Each row has a name. After each piece below comes the name of the row it's from, unless a question asks for something else. Each question is about the rows just above it.

[-28 -58 -16  27  18 -13 -16  16 -13 -44  14  -9  39 -45 -40  -1 -21  69
  60] : pak
[ -19   21    4   36   63  -14 -112   14   15  -95   58  -53   13 -116
   75   58   20  -10  -27] : mun
[ 24  23  30 -21 -28 -17  31  31 -59 -46 -33  47 -51  39  46 -22 -38  49
  -2] : sef
[-113  -10   27  -16   16   46  -38   -8   57   61  -58   65  -32   38
   54   22   50  -39   11] : zuza
[ 45  21  99   8  42  44 -11 -36 -24  50  56  56 -59   2   6 104  26 -64
  63] : Sus
Where do [-16  27] appear?
pak
The row with [ 31  31 -59 -46 -33  47 -51  39  46] is
sef
Which value appears more than once in Sus?
[56]
Move every entry of [  13 -116] by -1 step of 1.
[  12 -117]
Number of entries in [ -19   21    4   36   63  -14 -112   14   15  -95   58  -53   13 -116]:
14
Number of entries in [ -19   21    4   36   63  -14 -112   14   15  -95   58  -53   13 -116
   75   58   20  -10  -27]:
19

[ 11  -4 -10  -8 -37  15] : regid
[ -9  24  11  10  37 -21] : Kiv
[-11  31  22 -11  -2 -11] : Sus
[-11  31  22 -16 -18 -10] : pak
[ 0 -2 -4 -4 -2 11] : zuza
[ 10  -8  -7 -23 -40  45] : sef
[-11  31  22 -13  -2 -11] : mun
[ -4 -12  -7 -14  11  51] : Kif
[ 17  -4 -10  -8 -37  15] : vadi
[ -3 -20   6 -28 -61  22] : kesa
Shift each entry of [-2 -4 -4] by +1 times 1:
[-1 -3 -3]
Repeated in mun:
[-11]

[ -35  -20  -79    3  -36 -106  -21   39    3] = nez
[ -35    8  -79   37  -36 -111 -111   39    3] = zuza
[   7  -20  -79    7  -36 -106  -21   39    3] = vadi
[ -35  -20  -46   37  -36 -106  -21   44    3] = zovo
Count the entries of [ -35    8  -79   37  -36 -111 -111   39    3]:
9
The value that nez holds more than once:
[3]
Which value appears more than once in zuza?
[-111]
Repeated in vadi:
[7]
q: [   7  -20  -79    7  -36 -106  -21   39    3]
vadi

[-93 -69  21 -46   9]  kesa
[ 46 -16 -75 -22 -61]  regid
[-16 -12   9 -16 -16]  Sus
[-35  -1  33 -11  24]  vadi
[ -5 -24 -36  60 106]  pak
Count the entries of [-16 -12   9 -16 -16]:
5
The value that Sus holds more than once:
[-16]
q: [-35  -1  33]
vadi

[-18 -27   3 -27  26   6 -22  -9 -56  28  28  22  23 -28  12  17  -8 -18
 -27  38  14   6  -4  33 -22  15  -1 -13 -13 -39  -8 -38 -60 -75 -33  15
   8  18  -4  38 -57 -20 -18] = regid
[-18  25   3 -27  26   6 -22  -9 -56  28  28  22  23 -28  12  17  -8 -18
 -27  38  14   6  -4  33 -22  15  -1 -13 -13 -39  -8  20  45  -9  26  -5
   2  10  -1 -27  42  14 -12] = zovo
[-30  25  57  50 -38  57 -20  47  -9 -12 -41  15  12  -3   4  -3 -17   1
  57 -11  -3 -24 -21  20 -17 -42  -2  50  73  -8  21 -25  29  17 -29 -35
 -49 -10 -40 -49  72  35  35] = pak
[-21  -6 -15 -25 -37  -1  21 -13 -46  20   9  64  65  -2 -22 -23   4 -24
  -6  10   5 -35 -22  75 -42 -54   2  25  17 -37  10 -38 -27 -21  -3  -3
 -22  56 -15  21 -18   8  -2] = nez
[-18 -27   3 -27  26   6 -22  -9 -56  28  28  22  23 -28  12  17  -8 -18
 -27  38  14   6  -4  33 -22  15  -1 -13 -13 -39  -8  20  45  -9  26  -5
   2  10  -1 -27  42  14 -12] = Kif
Move every entry of [ -4  33 -22] by -1 step of 1.
[ -5  32 -23]
Where do [-18 -27   3 -27  26   6 -22  -9 -56  28  28  22  23 -28  12  17  -8 -18
 -27  38  14   6  -4  33 -22  15  -1 -13 -13 -39  -8 -38 -60 -75 -33  15
   8  18  -4  38 -57 -20 -18] appear?
regid

[ 57  19  39 -62 -74  19 -14  -6 -26  92 -65  67 109  98  28  24  -8] = zovo
[-17 -35  23   6  86  65   6   6 -17 -26 -65  92 -29   6 -14  28 -17] = vadi
[ 21 -30 -41 112  -7 -12   0  12  10  56  17  21  20  25  -4  26 -55] = regid
Which value appears more than once in regid?
[21]
q: [-41 112  -7 -12   0  12  10  56  17]
regid
Where do [20 25] appear?
regid
Repeated in zovo:
[19]
Move every entry of [-30 -41 112  -7] by +1 step of 1.
[-29 -40 113  -6]
q: [ 57  19  39 -62 -74  19 -14  -6 -26  92 -65  67 109  98  28  24  -8]
zovo
Which row holds [-26  92 -65  67]?
zovo

[ 11 -14 -64 -35  16  -8  11  28 -15  18 -37 -40 -49 -41  54 -46   6   5
 -21  55 -49 -10  20  -8  53   9  -6  -4  45 -25   3 -60  -5  35   5 -57
  29   6 -54  86  -1  73 -24 -43 -11  -9  17] : kesa
[ 11  -2 -64 -35  18  -8  11  28 -15  18 -37 -40 -49 -41  54 -46   6   5
 -21  55 -49 -10  20  -8  53   9  -6  -4  45  26   3 -60  -5  35   5 -57
  29   6 -54  86  -1  73 -24 -43 -11  44  -1] : sef
[-20  -4  -5  -9  18 -10   2  24  -4 -19  -5   2  -5  -8  28  -7   0  19
  -2  50  -8 -45  26 -10  -5  -5 -32   1   9  10  19 -10   9   6  18   5
  32 -39 -10  24 -14   4   9  16   0  27  12] : zuza
[-29   1   3  -9  16 -16   2  18  -2 -31   1   6   2  -3  26   0  -1  23
   0  55  -6 -50  33 -11 -14 -14 -39   1   9  15  26  -7  15   0  22  14
  32 -48  -3  16 -10  -9  10  24  -3  33   4] : Kiv
[-13 -11 -21 -37  38  -2  19  30 -15 -21 -11 -20 -45 -34  56 -46  15  -1
 -10  55 -34 -39  49 -13  15   4 -36  11  26  10  20 -41  14  27  13 -26
  46 -18 -28  74  -9  31   0   2  -7  30  16] : nez
[ 18 -19 -64  -3   0 -25  -4  28  -8  30 -39 -29 -20 -20  35  -7 -11  25
 -16  39 -36 -14 -16 -12  53   0   6 -18  36 -36  -7 -38 -11  17  13 -45
  23  -4 -40  61   0  70  -6 -32 -11 -26   9] : zovo
[ 11  -2 -64 -35  18  -8  11  28 -15  18 -37 -40 -49 -41  54 -46   6   5
 -21  55 -49 -10  20  -8  53   9  -6  -4  45  26   3 -60  -5  35   5 -57
  32   6 -54  86  -1  73 -24 -43 -11  44  -1] : vadi
[-11 -15   0  65 -34 -42 -42  28  28  16 -14  41  93  54 -32  89 -41  75
  16  22  35 -52 -54  -8 -26 -22  -4 -30 -19 -16 -11  52  -7 -39  37  51
  11 -65  32 -76 -26 -19  36  38   4  -9   7] : Kif
[24] with -1 step of 1 on every entry:
[23]
Where do [-64  -3   0 -25  -4  28  -8] appear?
zovo
Number of entries in [ 18 -19 -64  -3   0 -25  -4  28  -8  30 -39 -29 -20 -20  35  -7 -11  25
 -16  39 -36 -14 -16 -12  53   0   6 -18  36 -36  -7 -38 -11  17  13 -45
  23  -4 -40  61   0  70  -6 -32 -11]:
45
Move every entry of [-1 73] by -1 step of 1.
[-2 72]

[-11 -11  13   2 -13  -3  16   8   8] -> Kif
[  6  14  20  14  -1  13 -15  14  20] -> nez
[ 13  -1 -17  20   4  20 -17 -36  20] -> sef
How many entries does [ 6 14 20 14 -1 13] have?
6
q: [  6  14  20  14  -1  13 -15  14  20]
nez
[ 13  -1 -17  20   4  20 -17 -36  20] is in which row?
sef
Move every entry of [ 13  -1 -17] by +1 step of 1.
[ 14   0 -16]

[ 11 -74   7  92 -31  13 -16  38] = regid
[-11 -11   2  -6 -31  13 -16 -11] = zovo
[  13  -37  -35  -29 -108   13   -2    3] = Sus
[-12 -74   0 -85 -31  13 -16  38] = Kiv
[-20 -74  -4  -6  38  13  38  38] = Kif
[  2 -74 -13  -6 -31  13 -16  52] = pak
[ 26 -79  91  -6 -31 110 -16  38] = mun
Number of entries in [-20 -74  -4  -6]:
4
Number of entries in [-20 -74  -4  -6  38  13  38  38]:
8
The value that Kif holds more than once:
[38]
Number of entries in [ 26 -79  91  -6 -31 110 -16  38]:
8
The value that zovo holds more than once:
[-11]
Shift each entry of [-6 38 13 38] by -1 times 1:
[-7 37 12 37]

[  1   6 -16  17   0 -18  -1  17   8  14 -16 -25   4  11   1  23  18  19
   2   8  20  13   4   4   5  20   1   4 -18  15   8  -5 -16   5   6   6
  15   3   1 -18   9] = vadi
[ -3  11 -12  26  -2  -5 -11  23  20  26 -13   8  20  15   2  17  26  21
   8  15  24   2   3   6   6  29  -3   4   6  19  20   0  -2   4   7   8
  -2  13  -5  13  14] = zuza
[  0   6  -1  15  16 -10 -21  27  35   3  -9  -2  18  10   8  29  23  25
  16   0  14 -14   3   2  34  10   5   4  30  34   2  -8 -12  -2  12   4
  -2  26   5  14  -5] = zovo
[ 15  -1 -24 -13   8 -16 -47  -5  22   0  -7  11  -4   1  19   6  -4   7
  14   3  -4 -45   2  18  24  -3  13  10  29  19   6  -2 -47   7  10  -1
 -19  18   8   1 -16] = nez
[ -3   4   6  26   7  -9  14  30  18  11  -6  -9  11  15   0  30  29  23
  -1   4  23  26  -1   0  15  17  -5   3  -3  20   5  -9  10  -1   5   3
 -47  -9   0 -11 -28] = Kif
[ -2  -5  17 -14  -8  17  14 -20 -20 -13  16  11  -5 -11  -4 -28 -19 -22
  -5  -8 -19   1  -4  -6 -19 -18  -4  -7  -3 -27  -9   5  21  -3 -10  -5
 -11 -13  -5  10   1] = sef
[  7  -6 -32 -44  -9 -10 -54 -48 -20 -31  -6  -3 -20 -35   2 -35 -49 -28
   1 -16 -42 -71  -1  -7 -10 -32  11 -10  -2 -18 -26   5 -49   1  -2 -14
 -29  -9   1  -8 -21] = pak
[ 1 10 14 22 22 20 18 34 30 31 11 36 18 28  8 27 28 26  7 21 27 25  8 19
 25 27  1 17 45 31 33  8 19 -3 12 15 13 30  4 29 10] = kesa
[ -5   3  -7  11  12 -19 -26  19  31  -9 -15  -1  15   0   1  26  18  19
  13  -9   6 -22  -2 -11  31   3   2  -4  13  31 -13 -12 -20   9   9  -1
  -2  17   5   1 -10] = mun
[  7  -6 -32 -44  -9 -10 -54 -48  25 -31  -6  -3 -20 -35   2 -35 -49 -28
   1 -16 -42 -71  -1  -7 -10 -32  11 -10  -2 -18 -26   5 -49   1  -2 -14
 -29  -9   1  -8 -21] = Sus
[ -6   0  23   4  -2  20   9   0   0   2  12  32   9   9  -6 -11   7  -6
 -12  -1   0   4  -3   0  -5  -4 -12   1  15  -7   7  -1  33 -18  -3  -5
 -15   2  -4  29  -1] = Kiv
[-3  4  6 26  7 -9 14 30 18 11 -6 -9 11 15  0 30 29 23 -1  4 23 26 -1  0
 15 17 -5  3 -3 20  5 -9 10 -1  5  3 17  8  2 -5  2] = regid
q: [-3  4  6 26  7 -9 14 30 18 11 -6 -9 11 15  0 30 29 23 -1  4 23 26 -1  0
 15 17 -5  3 -3 20  5 -9 10 -1  5  3 17  8  2 -5  2]
regid
[31] with -1 step of 1 on every entry:
[30]
q: [  7  -6 -32 -44  -9 -10 -54 -48  25 -31  -6  -3 -20 -35   2 -35 -49 -28
   1 -16 -42 -71  -1  -7 -10 -32  11 -10  -2 -18 -26   5 -49   1  -2 -14
 -29  -9   1  -8 -21]
Sus

[ 11  59  59  59 -19] -> zovo
[ 51 -94 -34 -19  21] -> kesa
[ 11  59  -3 -54 -83] -> Sus
[ 44 -82 -50  -4 -47] -> pak
[ 77  59  -3 -54 -83] -> regid
[-54  59 -54 -54  65] -> Kif
The value that zovo holds more than once:
[59]
Count the entries of [-54  59]:
2
Move every entry of [-19] by -1 step of 1.
[-20]
Shift each entry of [59] by +1 times 1:
[60]
[-19] with +1 step of 1 on every entry:
[-18]
Which value appears more than once in Kif?
[-54]

